One turning vector, and how many steps it has turned:
The counts run from 0 to 395.
[-0.96  0.68  1.05  0.86  1.66 -1.10  3.31 -0.86 -2.87  3.46  0.54 -1.73
 -0.20 -0.60  0.12  2.16 -0.67 -0.05  0.90 -2.91  0.12 -2.79 -1.66  0.05
  0.44  2.07 -3.86  2.12 -0.80  2.28 -1.57 -2.45  4.49  0.74 -0.40 -1.96
  2.63 -0.83 -0.49 -1.48 -0.74 -2.92]	378
[ 0.32  0.65 -0.30  1.77  0.93 -1.32  1.66  1.53 -2.18 -1.17 -0.51  1.10
  0.06  1.00  0.96  1.70  0.22  4.36  1.06 -3.29  1.09 -1.58  0.38  0.37
  2.23 -0.84 -3.61  1.23 -0.14  2.11  2.07 -2.12 -1.67 -1.02  3.01 -1.83
  0.43  0.86 -5.51 -1.09  0.00 -1.77]	45
[ 0.90  1.79  0.95  1.32  0.92 -1.18  3.79 -1.27  0.08 -0.75 -0.40 -2.46
  0.39 -0.91 -0.37  0.93 -2.75  2.97  0.21 -0.68  1.01  2.23 -2.94 -0.36
  3.22 -0.72 -2.11  3.65 -1.50 -0.88  2.77 -3.41 -3.16 -1.16  1.09 -0.19
 -1.39  2.81 -2.64 -0.31  0.57 -1.25]	96
[ 0.55 -2.12  1.20  1.37 -0.87 -1.08  1.11 -0.15 -4.17  2.38 -1.06  0.49
 -1.18  0.62 -0.10  1.30 -0.50  0.10  0.78 -0.84 -0.19 -2.68  0.67  0.42
 -1.15  1.94 -4.16  3.14 -0.17  2.65 -0.08 -2.09  2.50 -1.64  0.51 -2.84
  3.36 -0.70 -3.09 -1.40 -0.97 -3.55]	75
[-0.57 -0.16 -1.02  0.59  2.75 -1.04  4.98 -0.08 -1.72 -1.27  0.38  1.86
  1.37  0.43  2.48  3.34  0.22  1.24  1.95  0.51 -0.59 -0.38 -2.60  0.68
  4.16  1.67 -3.03  0.24 -2.87 -1.04  0.53 -0.78 -0.52  2.45  0.38 -0.72
 -1.46  0.09 -4.01  0.74  1.17  1.04]	260
[-0.01 -0.77  1.31  1.55 -0.48 -2.62  1.97  1.01 -2.85  1.64 -1.50  0.68
 -0.11 -0.67  0.51  2.71  0.16  2.07  0.08 -2.77  0.82 -2.38  2.27  1.20
  0.92  0.65 -3.63  2.64 -0.89  1.84  2.84 -2.94  2.29 -0.28  1.23 -2.34
  0.70 -1.05 -3.08 -2.31 -0.67 -3.13]	165
[-1.02 -0.31  1.39 -2.04  1.16  0.92  4.71 -0.86 -2.89 -0.99  0.48 -1.54
 -0.03 -0.21 -0.04  0.21 -0.36  3.56  1.31 -3.53  1.25  0.03 -4.40 -1.20
  0.80  2.49 -1.65  1.93 -1.45  0.87 -0.58 -2.42  0.04 -0.10  2.08  0.08
  0.75  3.92 -2.75 -0.56 -0.54 -1.73]	310
[-0.34  2.12 -1.09  1.79  0.23 -2.32  2.11  1.63 -1.51 -0.10  0.35  0.45
  1.09  0.78  1.24  3.49 -1.04  2.99  0.41 -1.18  2.48 -0.89  0.66  0.90
  3.61 -1.00 -4.23  0.96 -1.82  2.07  0.42 -2.40  2.27  1.74  0.16 -2.50
  0.27  0.22 -4.39 -2.26 -0.09 -1.56]	386
[ 0.63  1.50 -2.09  0.42  3.04 -2.25  2.35  0.88 -0.61 -1.90  0.41 -0.55
  1.81  3.08 -1.58  1.45 -1.21  2.12  0.27 -0.23  1.97  0.30 -1.26  0.61
  2.79  0.00 -4.12  1.10 -0.27  0.33  0.63 -2.31  0.29 -1.98  2.51 -1.37
  1.01  0.26 -5.35  0.18  2.22 -2.10]	352
[ 2.10  0.21 -0.01  0.90  0.88 -1.09  3.26 -1.78 -0.03 -1.19 -0.72 -1.71
  0.20  1.08 -0.72  0.98 -3.32  1.56 -0.02  1.60  0.41  2.66 -2.97 -0.23
  2.52 -0.20 -2.26  4.14 -1.49 -1.93  1.68 -2.64 -3.11 -2.43  0.79 -0.39
 -0.95  2.14 -3.64  0.63  1.00 -1.02]	358
[ 1.40  1.06 -0.70  1.62  0.51 -0.05  3.25 -3.89 -1.75  1.54  0.47 -0.85
 -1.10  0.36  2.40  2.71 -2.87  0.22  0.63 -0.06 -1.33 -0.51 -4.04 -1.80
  2.30 -0.36 -3.12  4.19 -1.63 -0.61 -2.79 -1.16  0.01  1.19 -2.65 -0.39
 -1.55  0.04 -1.48 -0.04 -2.07  1.16]	328
[ 1.29 -0.35  2.99  0.08  0.78 -3.44  2.18 -1.30 -3.19  4.32 -1.40  0.31
 -0.69  0.60 -0.35  0.77 -1.02  0.23  0.36 -1.57 -0.81 -2.37 -0.04  1.19
 -0.92  0.37 -3.46  3.67  0.31  1.67  1.45 -2.91  2.43 -2.80  1.55 -0.29
  0.65 -1.40 -0.73 -1.59 -1.15 -3.38]	371
[-0.68 -1.57  1.80  0.98  0.64  1.39  4.55 -0.57 -3.59 -0.59 -0.32  0.74
 -0.83 -0.88  1.81  0.16  0.43  2.33  3.04 -0.88 -1.53 -0.61 -4.24 -0.77
  1.63  2.54 -1.99  1.49 -1.54  0.68  0.67 -0.99 -3.95  0.76  1.36 -0.81
  0.62  3.25 -3.66  0.33 -0.03 -0.11]	47
[-0.77 -0.83 -2.00 -0.05  1.34  0.86  3.75 -0.82 -2.55 -1.53  0.54 -0.63
 -0.34 -0.20  2.20  4.21  0.30  2.59  0.52 -4.46  0.68 -2.65 -1.43 -1.30
  2.06  1.79 -2.96  1.71 -1.32  0.26 -1.24 -1.70  2.56  1.52 -0.38 -1.80
  0.22 -0.23 -3.81 -0.68 -0.98 -0.65]	254
[-1.76  0.51  1.30  1.60  2.23 -0.60  3.66  0.81 -2.40  0.85  0.38 -1.51
  0.49 -1.10  0.19  1.11  1.30  1.98  1.63 -4.22  0.51 -2.25 -1.28  0.21
  1.22  2.54 -3.42  0.36 -0.61  2.59  1.44 -2.25  0.90  0.30  2.16 -2.29
  2.86  1.22 -2.39 -1.37  0.66 -3.01]	172
[ 2.18  0.53 -0.22  0.22  0.69 -1.59  3.44 -3.42 -0.30  1.05 -0.36 -1.90
  0.09  0.57  0.07  2.67 -4.35 -0.54 -0.62  2.03 -0.13  1.32 -3.15 -0.28
  2.13 -0.21 -2.76  5.26 -1.95 -1.89 -0.59 -2.76  0.94 -1.09 -1.92 -0.37
 -1.54  0.08 -1.28 -0.05 -0.40 -0.62]	152
[ 1.12  2.62 -0.26 -0.30  3.94 -2.43  3.08 -1.65  0.05  0.61  0.04 -1.38
  0.62  1.75 -0.36  1.28 -1.55  2.95 -0.09 -4.11  0.75 -0.85 -2.23 -0.13
  2.26 -1.71 -3.26  2.68  0.35 -0.38  1.15 -3.05  0.29 -2.62  2.62  1.00
 -1.91 -0.23 -1.94 -0.62 -0.34 -1.28]	318
[-0.15  0.45  2.54 -2.22  2.60 -2.20  5.67 -1.34 -2.39  1.99  0.44  1.69
  0.67  1.18  1.25  0.04 -0.46  1.30  2.20  0.31 -1.22  0.30 -5.28  0.53
  1.86  0.54 -2.41  1.14 -1.92  0.34 -0.44 -1.43 -0.22  0.60  1.62  2.23
 -2.12  2.13 -1.30 -0.13 -0.18  1.00]	316
[ 0.75 -0.04  1.76  2.43  1.76 -0.61  3.65 -0.87 -1.35  0.14 -0.47 -1.08
  0.15 -0.09 -0.99 -0.66 -1.29  0.05  2.18  2.32 -1.06  1.63 -3.63  0.66
  1.90  2.46 -2.66  2.14 -1.29 -0.31  1.89 -1.83 -4.27 -1.48  1.67 -1.39
  1.77  2.52 -2.93  0.76  2.38 -1.78]	354
[ 2.95  1.15 -1.89  1.71  0.99 -1.69  0.64 -2.43 -1.08  0.70 -0.42 -1.69
 -0.60  2.45 -0.26  2.58 -3.54  0.64 -1.17 -0.65  0.73 -0.66 -0.74 -0.82
  1.42 -1.40 -4.07  5.15  0.33 -0.24 -1.35 -2.38  1.61 -3.08 -0.57 -1.50
  0.42 -1.51 -3.26 -0.26 -0.90 -1.73]	67
[-0.93 -0.44 -0.61 -1.09  1.59  1.52  3.55 -0.60 -3.19 -2.17  0.78 -0.42
 -0.36  1.15  1.03  0.89  0.22  3.54  1.70 -3.69  0.54 -1.07 -4.26 -1.65
  1.13  1.89 -2.40  1.14 -0.82  1.01 -1.67 -1.49 -0.61 -0.22  1.91 -0.46
  1.07  2.73 -4.53  0.32 -0.60 -0.55]	48
[ 0.20 -1.73 -1.79 -1.33  1.00  1.45  3.40 -0.79 -2.59 -3.22  0.53 -0.58
 -0.03  1.86  0.11  1.50 -0.58  2.83  0.89 -1.76  1.22 -0.08 -3.43 -1.54
  1.40  2.26 -2.46  2.08 -0.92 -0.25 -1.66 -1.43 -0.42 -0.93  1.52 -1.13
  1.04  2.41 -5.64  0.82  0.23 -0.74]	134
[ 1.14  2.68  2.54  1.06  3.40 -4.29  2.95 -0.47 -1.52  3.23 -0.56  1.18
  0.47  1.69  0.14 -0.16 -0.73  1.41  1.25 -1.28 -1.25 -0.98 -1.78  1.76
  2.10 -2.42 -3.37  1.71  0.21  1.09  2.41 -2.42 -1.36 -2.10  2.72  1.14
 -1.57 -0.48 -1.37 -0.87  0.18 -1.13]	319
[ 2.17 -0.39  0.84  1.77  1.86 -0.22  1.81 -3.36 -2.63  1.41 -1.21 -1.28
 -2.11  0.63  0.86  0.66 -1.06  1.08  0.32 -3.73 -2.20 -2.31 -2.07 -1.20
 -0.52 -0.11 -2.82  4.93  1.27  0.44  0.62 -1.92 -1.74 -3.84  1.23 -0.11
 -0.01 -0.91 -1.86  0.23 -1.66 -1.81]	194
[ 1.62 -0.70 -1.11  3.10  1.78 -1.89  3.43 -2.41 -1.31  0.84 -0.75  0.59
  0.06  0.04  1.79  4.14 -1.68 -1.73  0.20  1.72 -1.80 -0.86 -0.54  0.68
  2.95  1.01 -3.60  3.34 -1.84 -2.01  1.17 -1.23  0.05  0.13 -1.60 -2.02
 -1.14 -2.98 -2.50  0.96  0.78 -0.08]	204
[ 1.55 -0.58  3.63  1.86 -1.33 -2.19  2.72 -1.69 -2.78  4.61 -0.96  0.29
 -1.09 -0.22  0.68  0.53 -2.76 -1.42  1.57  3.05 -1.79  0.11 -2.10  0.49
  0.21  0.75 -3.25  4.14 -1.47  1.18  0.10 -2.11 -0.02 -0.36 -1.33 -1.08
  0.78  0.70 -0.39 -1.12 -0.99 -1.58]	155
[ 0.36  0.42 -0.06  3.54  1.74 -1.43  1.40 -0.51 -2.93  2.45 -0.12 -0.52
 -0.50  0.88 -0.03  1.40 -0.42 -1.45  1.16 -0.64 -0.82 -2.99 -0.08  0.52
  0.47  2.08 -5.05  1.90  0.40  2.49 -0.44 -1.29  1.95 -1.16  0.62 -3.13
  4.23 -1.99 -2.59 -0.42  0.80 -3.30]	206
[ 0.48 -1.20 -0.76  0.67 -0.53 -0.46  3.00 -0.97 -1.70 -0.57 -0.94 -1.66
  0.09 -1.49  0.97  4.44 -1.32  2.44 -1.09 -3.50  1.58 -1.18  0.94 -0.30
  1.55  1.18 -2.79  4.29 -1.57 -0.72  1.72 -3.11  2.42 -0.06 -0.58 -2.39
 -0.40 -0.53 -3.14 -1.17 -1.02 -2.33]	164
[-0.12 -0.66  3.46  0.43 -0.29 -2.96  3.31  1.87 -2.79  0.84 -1.42  2.26
  0.38  0.02  0.28 -0.09  0.47  2.95  1.75 -0.29  0.33  0.06 -0.50  1.71
  1.56  0.44 -2.93  1.22 -1.35  1.88  3.68 -2.70 -2.41 -0.20  3.10 -0.79
 -0.12  2.60 -3.60 -1.65  0.59 -1.90]	308
[-0.60 -1.58  1.51 -1.81  1.43  0.49  4.11 -0.75 -2.80 -0.61 -0.12 -1.75
  0.00  0.52 -1.49 -0.59 -0.34  2.22  1.34 -2.47  0.63  0.17 -3.92 -0.64
 -0.37  3.51 -2.20  2.32 -0.51  0.86 -0.07 -2.54  0.08 -1.97  2.63 -0.31
  2.07  3.47 -3.04 -0.18  0.44 -2.75]	224
[ 0.17  1.76  3.67  0.26  0.33 -2.56  2.66  0.57 -2.51  3.04 -0.05  0.82
 -0.03  1.52 -0.66 -1.68 -1.10  2.54  2.30  0.50  0.44  0.45 -3.35  0.85
  0.83 -0.95 -3.24  1.67 -0.53  3.39  0.24 -2.64 -1.28 -0.90  2.56  0.31
  1.06  3.42 -2.30 -1.80 -0.38 -1.75]	98
